In the rows, zero is written as 128.
One turn sends every row of this set to another row. A few are shown first. Where does it send the rows asked after them?
femup: [118 148 151 145 129 151 142 137 149  85 124 170 149 138 165 173 106 159
 131 118 145 135 117 132  85 114 112 158 113 111 125 105 117  87 130 118
 132 152 130 155 120 127  95 157 102 128  88 137 177 138]
semiz: [106 151 148 144 113 128 147 151 143 109 113 187 143 163 101 133 123 120
 142 104 121 155 138 109  91 118 115 150 131 102 114 110 113 115 145 150
 136 148 136 182 132 143  80 147 100 128  93 133 163 157]
nineg: [120  94 133 123 150 135  87 104  99 144 158 100 146 166 128 142 122 176
 138 141 108 140 132 120 151 159 133 103  93 142 168 116 122 158 140 104
 117 126 139 110 133 160  93 127 124 137 139 115 169 150]
dus: [137  97 135 115 124 139 115 119 139 125 146 110 110 125 115 119 111 183
 115 106 132 104 136 173 126 143 137 118 110 135 127 165 141 119 119 101
 136  92 150 100 115 111 156 127 168 119 104 147 152 161]
tevat: [ 99 121 114 123 122 141  93  98 122 129 134  94 107 150 121 162 135  89
 149 109  83 140 101 147 143 114  92 119 125 114 137 149 144 128 126 132
 132 112  76 150 132 149 129 129 139 125 159 140 151 159]
Loba: [139 154 128 149 149 160 141 180 156 121 156 181 114 122 122 139 126 135
 103 127 114  98 115 140  84 114 129 146 150 120 158 109 128 104 174 136
 153 137 146 180 137 134 118 116 146 130 100 120 139 142]
reka: [114  92 128 117 134 136  82 115 102 122 161 106 143 176 130 153 127 163
 139 140 131 144 127 113 185 156 121 112 111 129 156 106 122 154 132 112
 122 126 160 126 137 148  88 129 112 157 134 101 153 129]
solil: [117 145 151 137 129 166 135 142 145  95 134 171 141 136 172 170 104 168
 122 122 137 136 134 129  95 110 115 153 112 117 119 109 116  83 123 115
 127 154 132 154 130 117  86 156 104 136  77 136 176 139]
sazer: [127 148 110 125 120 153  90 108 131 133 142  87 102 153 107 131 147  81
 147  92 104 132 115 163 142 124  96 112 125 131 142 153 143 142 136 127
 121 113  84 138 133 128 139 121 124 130 138 143 151 162]
Sek: [118 116 114 162 126 138 137 163 164 105 141 187 107 135 110 129 106 124
 130 123 122 101 118 137 124 111 123 162 125 127 155  83 118 101 125 153
 133 151 101 143 101 144  97 111 115 117  93 111 165 120]
depep: [102 124 151 106 110 112 104 112 119 155 138 147 122 176 168 146 119 108
 128 127 118 154 151 152 123 147 136 103 135 112 128 146 148 160 142 120
 116 130 153 165 138 135 143 134 163 122 131 107  86 112]
Ketug: [117 134 112 135 122 135  90 112 124 129 140  92  99 151 106 140 137  78
 138 110  98 141 111 174 160 140 100 113 124 114 149 142 146 115 116 133
 147 106  85 124 128 143 136 128 130 130 128 136 135 175]
tiv: [113 140 149 116 107 120 103 103  89 148 135 146 113 157 167 134 142 132
 133 139 129 174 155 149 110 156 132  92 145 107 116 144 153 158 148 113
 136 128 176 140 124 137 135 109 164 125 106 123 121 128]
zume: [112 127 108 164 127 149 145 159 155 111 140 186 112 131 123 125  98 127
 135 128 125  94 112 133 134 101 139 154 142 134 160  86 109 109 116 148
 133 138 105 154  95 134 104 111 113 116 103 114 156 119]
bosa: [109  95 133 116 151 138  86 117  91 142 154 105 143 148 119 142 128 162
 149 148 121 152  99 109 153 152 143 125 101 136 153 122 119 159 137  89
 122 124 146 106 132 168  85 134 126 140 130 135 163 141]
defe: [ 94 137 146  94 112 133  85 105 104 164 121 152 115 177 159 133 124 126
 130 137 127 172 145 147 110 158 139 111 137 127 121 151 148 168 146 102
 122 130 154 150 121 117 143 107 139 128 115 109 116 121]
risu: [118 124 112 160 117 140 136 163 161 107 149 176 122 133 123 135 109 120
 119 120 116  96 119 129 126 107 130 158 133 133 155  81 115 109 116 145
 140 150 101 143 101 139  94 109 119 107  91 101 166 113]
bobud: [140 120 131 107 126 129 113 116 135 119 129 102 128 162 126 111  87 179
 110 111 122 110 139 162 142 139 140 109 103 148 140 178 141 127 124  98
 143 102 140 122 132 110 165 121 173 134 115 128 143 166]
Mina: [145 159 124 129 137 156 138 185 158 116 159 179 121 121 124 139 127 126
 107 128 125 101 128 139  78 109 143 131 139 111 155 105 128  92 166 138
 140 134 139 186 131 133 105 119 150 125 101 118 142 139]
Zol: [105 155 153 146 103 136 143 146 154 103 113 184 149 162 101 132 115 122
 132 105 114 158 133 104 109 117 116 144 141  98 120 119 121 112 143 143
 129 148 130 179 128 143  73 150 109 122  92 133 166 160]
gevob: [113 124 147 114 131 109  86 109 104 164 136 150 135 170 142 155 132 109
 130 136 137 166 167 145 122 150 136  91 145 106 116 139 150 172 139 114
 132 134 166 147 133 114 127 129 150 129 118 121 106 136]
Bipu: [119  91 129 124 149 126  82 113  91 133 166 105 140 155 127 156 133 164
 150 159 120 146 141 119 158 140 137 112 117 132 137 117 119 153 116 103
 134 123 151 100 128 136  80 136 109 153 135 104 165 145]
funet: [ 95 140 143 105 121 109  95 106  93 161 131 134 131 172 168 127 121 115
 129 138 122 166 151 155 122 138 139  85 127 120 132 148 142 169 143 104
 133 148 150 159 126 119 137 103 153 122 134 124 121 126]
sodiz: [104 158 157 141 105 139 158 143 162 111 117 181 146 161 101 131 115 136
 135 108 121 158 135 111  89 120 115 155 135  94 123 110 125 110 140 140
 138 147 131 177 121 140  83 147 110 128  99 132 180 158]
Gez: [104 155 144 156 109 147 154 144 152 115 106 186 147 168 114 126 117 130
 145 108 110 150 142 103 102 132 113 145 136  96 122 124 116 113 135 139
 143 141 141 183 130 144  81 145  94 129 103 127 165 162]
vomap: [152 125 131 109 129 132 122 129 145 126 149  95 107 145 105 123  96 162
 116 108 134 115 135 186 136 143 139 113 111 134 139 165 147 106 107  92
 127 109 153 108 136  99 145 112 156 141 111 136 133 168]
Nezu: [100  83 137 127 130 127  90 112  86 132 153 108 135 146 118 143 138 170
 138 140 122 149 122 133 160 164 134 111 107 118 150 105 104 140 124 108
 121 115 158 107 116 160  81 124 106 137 134 130 162 131]
fafaz: [129 109 121  94 137 144 125 125 150 123 150  95 123 156 119 124  99 161
 118 104 132  84 126 172 134 145 139 116 105 133 140 182 150 130 115  92
 137 108 131 118 130  92 137 120 152 123 112 153 145 165]
Defu: [107 128 141 106 115 118 106 128 102 160 144 143 128 176 179 132 130 116
 131 141 132 171 157 140 147 132 132 107 131 107 122 133 159 170 153 108
 127 133 177 148 132 117 129 131 165 137 125 122 112 134]
veren: [119 135 146 135 139 150 142 142 136  94 132 181 137 141 166 166 104 165
 135 120 143 130 133 122  84 116 111 156 115 119 119 101 114  89 120 123
 132 155 136 147 131 123  93 156 105 138  72 135 180 137]
gen: [151 117 115 110 110 131 113 127 147 133 134 106 124 151 115 112  96 174
 111 102 123 115 118 160 131 142 137 138  95 142 128 166 137 128 135  89
 142  97 159  98 132 113 163 116 160 126 119 127 146 161]
bep: [128 154 129 136 137 145 144 191 160 111 157 178 112 122 119 141 128 137
 102 143 124 103 115 132  78 112 137 142 136 119 150 100 124  96 171 139
 147 137 137 182 120 135 110 128 140 127 104 114 148 133]
nazat: [114 138 118 136 109 145  79 107 112 123 126 100 100 134  93 131 158  94
 137 102 112 141 115 168 146 125 106 103 133 111 130 150 122 127 129 133
 153  97  90 143 121 152 144 111 126 140 136 149 141 145]
muk: [120  94 127 125 133 128 108 128 103 140 174  94 129 157 124 147 130 182
 145 144 104 138 107 100 163 139 131 110  98 134 148 113 121 142 116  97
 118 127 141 116 143 155  90 136 132 160 146 101 161 128]
mifur: [142 156 126 138 144 145 140 183 156 107 153 183 110 124 123 131 126 132
 119 134 128 107 121 145  81 112 135 144 133 109 151 111 131  86 169 139
 149 144 137 181 137 127 112 116 149 133  94 124 142 134]
bepu: [120 135 121 165 121 140 144 160 168 107 140 179 116 134 121 134 106 122
 126 132 129 102 122 127 117 114 137 162 136 137 155  79 112 115 121 148
 135 145 102 153  98 149 104 117 128 117  92 110 159 104]
zus: [117 145 151 141 137 156 142 134 141 102 137 179 144 129 173 158  99 159
 134 112 142 133 117 129  94 111 107 145 122 116 126 106 110  92 122 113
 127 163 151 147 132 126  98 168  98 132  90 142 179 142]
togil: [109 132 124 130 124 146  78 109 115 148 134  90 113 145 112 134 132  96
 125 100 102 150 117 164 164 114  95 107 103 132 148 133 122 131 131 127
 138 112  87 147 131 149 152 133 137 140 152 149 145 161]
fiba: [107 133 105 101 119 157  72 103 124 139 131 104 108 141 116 135 126  83
 141 110 117 147 105 157 153 131 101 119 119 115 149 135 126 119 118 127
 150 101  93 151 127 159 157 122 141 138 148 149 147 150]
vazaz: [147 118 134 107 117 133 133 105 155 135 149 105 127 161 111 132  86 191
 121  99 122 110 129 167 117 135 147 123 107 130 125 171 137 132 125  94
 119 108 140 123 150  92 140 117 161 135 123 138 133 145]

Defu moves to sazer
zus moves to Loba
dus moves to tiv
And these:
bep moves to sodiz
semiz moves to Sek
solil moves to Mina
bobud moves to funet
vazaz moves to depep
Bipu moves to vomap
gen moves to defe

One turn sends every row of this set to another row. A few are shown first. Where does it send the rows asked after them?
pinot: [119 143  65 146 112 132 127 110 172 146 124 169 122  74 159 146 120 136
 127  84 132 163]
kaneb: [131 132  53 112 116 134  97 133 151 123  96 189 142  88 144 159 145 101
 127 105 123 178]
vata: [116 145 121 104  85 138 124  95 142  98 127  86 149  51 149 166 125  90
 148 118 158 125]
Fen: [140 122 128 110 128 138  82 128 163  84 119  93 157  58 123 129 114 103
  98 154 120 117]
zepo: [107 155 128 120  88 141 123  93 157 115 135  90 135  44 155 164 125  88
 142 120 148 120]
Sig: [110 139 123 111  79 140 144 109 158 116 121  81 158  59 161 160  99  92
 122 110 132 129]
kufo: [125 150 125  91 155 135  99 150 165  89  97 113 176 103 145 108 148  80
 119  90 138 143]
Gera: [119 152  63 137 110 131 111 104 165 130 134 174 121  75 149 158 151 127
 141  88 145 163]
bap: [138 130  59 127 129 129  92 121 150 134  93 192 129  68 145 151 133 111
 138 110 133 173]
Vure: [132 130  53 135 143 146  93 125 154 143  96 181 118  67 151 139 118 115
 136 105 128 153]
fug: [127 166 152 125 162 108  94 124 181 119 104 133 151  68 147 112 153  85
 128 111 141 155]
vokon: [135 133 127 110 125 143  77 127 168  84 129  95 152  61 123 133 129  95
  97 154 117 113]
Seg: [121 125  51 131 112 142 135 124 160 134 114 156 137  87 159 140 103 140
 123  72 132 159]
Nimuz: [117 135 119  98  78 139 137 107 144  98 119  81 161  61 153 163 108  91
 135 112 148 131]
kita: [123 141  48 116 107 141 110 113 149 107 127 165 135  90 142 159 154 126
 145  80 154 157]
mevu: [132 139 134 114 120 136  80 126 177  92 131 100 152  62 126 139 133  93
  91 157 109 122]
zuful: [124 126  42 112 108 149 123 126 146 109 114 153 144  97 150 147 125 132
 135  70 145 156]
lurof: [105 151 128 123  85 141 135 101 166 127 132  86 140  49 162 161 109  90
 127 115 132 123]
Pek: [123 133  42 110 120 156 100 143 157 127 100 178 139  97 151 152 136  99
 118  94 113 159]
Suto: [141 122 137 115 122 128  89 127 168  92 117  98 160  57 126 131 110 103
  91 156 113 129]
fud: [126 154 146 130 172 120 107 134 183 130  95 120 152  69 155  96 121  93
 118 102 130 143]
Defid: [136 131 140 117 117 127  87 126 176  96 124 102 158  59 128 137 123  99
  86 157 107 130]
kif: [128 163 139 102 154 117  90 134 168  94 105 129 166  88 139 120 170  76
 129 105 146 154]
par: [123 132  42 124 136 163  98 141 158 140 100 172 124  84 155 140 118 106
 124  95 116 145]
lib: [124 145 130 109 166 138 110 151 174 112  92 107 167  90 154  95 118  90
 111  87 128 136]

Vure moves to par
zuful moves to kita
fug moves to fud
And these:
Defid moves to Suto
Nimuz moves to vata

One turn sends every row of this set to another row. A few are shown first. Where does it send the rows asked after them?
koter: [126  85  49  74 192 130 104 154 153  99 164 114 158]
Nis: [140 109 117 137 135 155 125  92 140 115 151 146 165]
Teka: [141  69  60  79 205 139 110 150 153 106 174 111 146]
buniz: [167  99  75 100 186 134 117 173 163  81 148  94 166]
pob: [139 104 117 134 143 148 130  90 134 132 150 150 167]
tez: [137 107 110 135 142 149 126  87 137 133 152 151 162]
pev: [134 104 108 134 140 151 119  83 136 119 159 147 159]
Bav: [140 109 113 139 135 152 124  91 145 121 151 147 164]
reke: [137 101 115 135 141 154 119  85 140 114 159 147 159]
zoli: [161 108  83  90 169 132 117 172 176  83 156  93 175]
gep: [136 101 110 131 141 152 123  85 129 120 158 151 160]
zuraf: [166  90  73  95 206 120 130 171 146 123 142 104 168]
dogul: [141  84  61  69 192 125 109 146 142  96 180 103 155]
fam: [138  98 114 132 148 148 125  85 134 132 156 151 163]
kiv: [152  80  59  84 204 129 112 155 136  93 164 101 152]
Zak: [141 105 121 139 140 152 128  94 144 124 148 148 168]
sova: [148  79  55  89 208 139 108 139 145 102 178 102 152]
bivu: [139 110 118 135 135 152 126  92 140 117 150 152 168]
dagav: [158  96  77  82 197 114 135 169 151 139 150 110 179]
godil: [167  94  74 104 209 130 134 162 158 142 147 104 176]
duta: [160  85  78  92 203 130 132 174 169 138 144 115 172]
Menak: [144 105  67  91 171 135 112 174 181  88 143 106 177]
Lek: [138 105 116 131 144 147 127  89 132 129 152 156 166]
Goze: [134 104 111 128 141 152 121  86 134 114 158 154 161]
lar: [167 106  73 110 183 147 112 164 179  81 159  89 170]
zap: [141  94  62  84 195 120 125 171 161 134 140 118 178]
Rura: [159  94  79  97 180 148 113 170 186  82 156 100 163]

zoli moves to dogul
pob moves to Nis
Zak moves to reke
And these:
zap moves to Menak
godil moves to lar
Bav moves to pev
buniz moves to kiv
bivu moves to Goze
duta moves to Rura

One turn sends every row of this set to another row. A few are shown first. Where does it send the rows asked after them?
gesel: [ 87 123 107 132 156 139 158 134 153 149 124 143 148 125 132  77 156 116
 120 113 137 125  87 120 124]
ribu: [143 120 136 157 137 122 101  96 119 129 114 120 106 143 118 190 120 168
 107 132 165 112 157 145 117]
Mil: [145 121 131 156 145 120  97 108 109 113 117 124 113 145 131 183 137 142
 102 125 168 117 164 140 126]
suk: [140 116 128 161 151 115 104 103 120 134 125 113  95 145 130 182 119 149
  98 120 174 119 172 128 120]
Lov: [146 115 136 158 152 106 121 113 112 135 159 108  96 123 119 163 132 164
  99 137 179 138 161 132 117]
tet: [136 109 116 159 146 130 107 126 115 100 113 131 113 127 140 174 135 169
 104 130 156 108 180 152 121]
muni: [131 106 108 163 157 121 111 124 124 117 125 119  99 125 142 169 121 165
  98 120 163 113 192 132 119]
gar: [151 121 141 155 145 114 115 120 100 113 151 119 115 125 121 164 150 159
 100 142 176 135 156 146 124]
maf: [ 89 129 114 129 140 144 158 123 159 154 112 146 151 123 117  87 147 146
 133 127 128 116  71 136 119]
nof: [ 91 134 110 120 155 146 154 128 137 160 118 142 133 141 132  77 147 113
 112 116 116 132  99 108 144]
leter: [ 71 143 114 123 134 153 146 124 141 145  93 130 136 119 112  94 139 157
 136 118 103 110  85 128 131]
tol: [ 70 138 107 126 148 146 145 140 132 136 106 129 135 124 131  83 154 122
 119 102 114 122 102 109 140]
Gurer: [150 121 146 155 140 115 119 108 111 128 147 114 106 121 110 171 133 183
 108 151 173 129 148 149 115]
luga: [ 94 139 122 118 141 153 151 121 138 158 101 150 142 138 116  86 144 138
 126 133 107 121  79 131 138]
Meper: [ 84 121 107 134 154 138 164 122 168 175 125 132 131 124 120  82 131 141
 123 116 135 123  84 116 113]
Vil: [ 64 133 104 129 150 141 153 125 152 170 110 116 114 119 119  87 123 148
 122 101 114 120 101 100 128]
gof: [ 88 132 114 123 153 145 160 114 154 185 114 134 118 136 113  85 121 143
 119 122 112 125  92 109 132]
vive: [132 106 114 160 147 126 110 116 128 121 114 122 101 125 127 177 113 190
 109 132 155 105 178 148 113]

gof moves to luga
vive moves to tet
And these:
ribu moves to Mil
Meper moves to maf
leter moves to tol
Lov moves to Gurer

